Where one turn sends some rows of the set: a few examples, then the rows asked
q_659: 9	9	18	-5	21	1	-11	-17	-11	2	5	16	-18	10	8	3	5	-8
q_313: -8	28	-3	-7	-9	18	3	-5	7	5	-8	11	-11	20	-9	1	11	-8
q_948: 8	7	-15	-22	8	-5	18	-34	2	8	-18	3	32	22	0	-1	-6	-35
q_603: 9	16	-1	-9	16	7	-30	-18	-2	14	4	-2	14	6	24	11	-5	-29
q_295: 15	13	-18	-14	25	1	2	-37	6	2	-12	1	35	14	9	1	-10	-38
q_316: 15	24	-15	-20	27	11	3	-50	-5	5	10	23	29	19	-7	-9	19	-18
q_744: 17	25	-15	-16	20	8	3	-50	-11	10	9	22	33	14	-3	-9	17	-19
q_570: -5	24	2	-1	-8	11	1	-4	7	-1	-8	18	-9	18	-12	-4	14	-4
q_654: 4	32	-12	4	3	15	-30	-25	5	6	12	25	16	7	-6	-8	18	-14
q_882: 4	17	9	-18	7	15	-16	-19	-15	21	4	-1	-11	27	8	13	4	-21
q_499: 12	13	-10	-11	32	2	-13	-33	13	0	-5	4	29	9	15	6	-11	-37
q_883: -6	13	-7	-10	-14	1	20	-18	-8	3	-24	5	6	27	-11	-3	3	-13
q_340: 2	33	-12	1	5	17	-31	-26	7	6	13	23	15	12	-8	-7	19	-14
q_624: 10	3	-10	-13	6	-14	15	-32	-1	1	-18	10	39	17	-1	-8	-3	-29
q_642: -4	27	2	0	-12	10	6	-4	1	5	-10	16	-9	10	-4	-2	11	-4
q_396: 16	8	15	-6	-5	1	-21	-18	-21	15	7	11	1	13	7	4	13	-9
q_515: -12	21	-1	-3	-15	11	-3	-9	-2	4	-12	5	-8	26	-5	-6	13	-4
q_943: 6	3	-12	-21	15	-6	13	-33	11	-4	-16	7	32	31	-9	-6	-2	-32
q_811: 2	8	-5	-8	-14	-2	22	-19	-5	-2	-22	12	4	19	-12	-6	6	-8
q_344: 12	18	2	-30	13	19	10	-36	-19	15	13	11	-2	35	-2	0	12	-16
q_923: 14	9	-3	-15	18	11	-38	-22	14	6	9	0	13	17	9	10	5	-27
q_187: 19	6	3	-4	15	-1	-34	-20	4	3	8	10	17	-1	18	5	3	-19
q_898: -5	10	-5	-8	-4	-1	21	-18	-1	-8	-22	11	0	27	-15	-7	4	-9
q_165: -1	10	-8	-15	-10	6	19	-21	2	-1	-21	6	0	32	-18	-2	6	-12
q_369: 4	31	-12	-12	38	7	11	-45	-15	5	5	21	23	13	4	-10	7	-21
q_854: -5	17	-2	-8	-11	15	4	-13	7	4	-12	9	-17	19	-5	-2	13	-2
q_804: 9	6	14	-16	14	11	-23	-21	2	3	10	10	-12	33	-6	5	15	-12
q_398: -2	18	-2	-6	-16	12	4	-12	1	7	-13	10	-13	13	-1	-4	12	-2
q_270: 6	14	10	-19	24	9	6	-32	-18	-2	15	19	0	36	-8	-10	14	-10
q_107: -6	27	-1	-3	-17	14	-1	-4	0	8	-8	13	-3	18	-9	0	14	-7
q_832: -11	18	1	0	-9	9	-1	-8	0	-2	-12	10	-10	21	-5	-9	14	-1
q_831: 13	14	-11	-8	29	-1	-12	-31	9	3	-5	5	32	5	18	5	-10	-36
q_748: 18	8	-9	-8	24	-2	-20	-35	15	-2	-1	8	38	9	9	2	-1	-32
q_916: -4	39	-14	0	22	20	-12	-25	5	10	4	21	-5	-3	7	1	2	-18
q_416: 17	11	-15	-10	30	-3	3	-36	8	-4	-11	6	33	9	10	-3	-10	-35
q_834: 18	8	-16	-13	24	-2	-6	-38	11	-5	-9	5	40	19	0	-5	-2	-34
q_794: 9	19	7	-17	5	9	4	-31	-35	13	14	13	12	30	1	-6	12	-12
q_695: -4	41	-16	-1	17	22	-13	-25	1	15	4	18	-3	-2	9	2	1	-20
q_901: 21	10	-15	-10	19	-5	-5	-37	5	-2	-8	6	43	13	5	-4	-3	-34
q_343: 8	10	2	-7	33	5	-29	-19	12	-2	6	7	3	7	17	7	-4	-23
q_442: 18	10	-11	-10	20	1	-20	-34	13	2	-1	5	39	10	9	3	-1	-35
q_10: 10	2	-10	-16	19	-11	21	-33	8	-5	-18	12	26	15	-2	-7	-6	-27
q_552: 18	13	9	-17	16	5	14	-33	-25	6	13	24	-2	16	4	-7	11	-5
q_520: 3	33	-16	-17	34	10	9	-46	-16	10	5	16	24	19	2	-7	7	-24

q_515 -> q_854
q_898 -> q_811
q_552 -> q_794
Now these:
q_624 -> q_948
q_901 -> q_295
q_187 -> q_603
q_659 -> q_396
q_520 -> q_316
q_654 -> q_695
q_442 -> q_499
q_570 -> q_642

Where one turn sends some rows of the set: a few examples, then the rows asked
q_456: 14	15	-29	-5	32	4	13	-7	10	25	-12	43	27
q_970: -12	14	-2	17	36	-6	-16	-9	12	16	-3	14	0
q_242: 4	10	-27	15	29	-8	19	13	-22	7	16	28	23
q_339: 2	22	-10	11	37	-25	-4	-19	-4	-6	-6	40	21
q_818: -4	11	-10	28	36	-19	-10	-10	7	34	-4	23	0
q_318: 13	6	-35	2	36	1	22	4	17	28	-6	21	13
q_238: -4	1	-13	3	28	0	1	6	7	31	26	9	20
q_111: 21	12	-4	-3	11	-3	-10	-5	-4	17	-7	5	18
q_593: -12	3	-28	-5	26	-9	13	-6	18	10	18	21	5
q_265: -2	24	-20	15	29	-36	8	-16	-7	1	-5	37	18
q_385: 37	9	-9	12	26	-10	-5	-7	-2	21	-10	8	18
q_53: -18	26	-13	12	37	-31	13	-10	6	4	-4	30	21
q_409: 14	13	-34	2	31	-6	21	-9	10	38	-8	32	25
q_736: 8	10	-26	-8	34	11	17	-10	12	27	-6	18	30
q_698: -9	10	-8	-14	17	-20	9	1	18	6	-8	15	15
q_236: -6	34	-11	17	28	-27	5	-10	-5	0	-3	39	20
q_384: 16	5	-36	2	28	0	22	-7	6	26	-15	31	23
q_650: 32	1	-7	18	17	-14	2	-13	-11	24	-7	20	18
q_995: 30	7	-2	6	27	-4	-10	-2	-10	22	-12	20	28
q_637: 12	17	-9	29	34	-15	-6	-12	15	22	-3	31	-7
q_477: 2	28	-7	21	35	-26	12	-22	-3	9	3	40	27
q_790: 0	6	-10	18	30	-7	-19	-15	9	28	-6	32	0
q_361: 27	10	-7	2	21	-21	2	-12	1	23	-5	1	28
q_146: 1	20	-8	25	28	-15	-14	-20	12	31	2	22	2
q_594: -3	0	-1	9	39	-15	-2	10	-5	4	15	4	24
q_991: 4	19	-27	8	38	11	12	13	-10	0	14	29	15
q_314: -4	-2	-2	8	36	-13	2	9	-7	2	17	3	18
q_489: -15	1	-29	-3	22	-11	8	-4	17	12	18	24	7
q_498: -5	11	-13	-14	15	-22	6	3	22	7	-6	18	15
q_641: 0	15	-25	24	41	2	16	12	-16	14	7	38	22
q_308: 7	16	-23	19	43	5	2	3	-14	12	18	44	19
q_824: -16	21	-15	6	29	-18	6	-20	-8	-7	5	29	22
q_999: 11	20	-20	24	26	-2	15	11	-13	17	9	47	14
q_963: 12	16	-10	-10	35	-18	11	10	9	-6	7	11	29
q_857: 12	18	-8	-12	32	-15	14	7	7	-3	12	8	28
q_266: -1	19	-7	22	23	-17	-14	0	7	26	9	15	-6
q_778: 16	8	-20	10	38	-3	24	-4	10	30	-20	36	24
q_558: -7	4	-9	1	25	2	3	8	8	30	24	9	16
q_115: 13	18	-27	24	46	-5	13	13	-15	14	13	34	17
q_47: 32	16	-6	10	20	-19	-4	2	-8	25	-13	13	20

q_477 -> q_637
q_736 -> q_991
Now these:
q_498 -> q_238
q_385 -> q_384
q_314 -> q_698
q_318 -> q_242
q_265 -> q_818
q_339 -> q_790

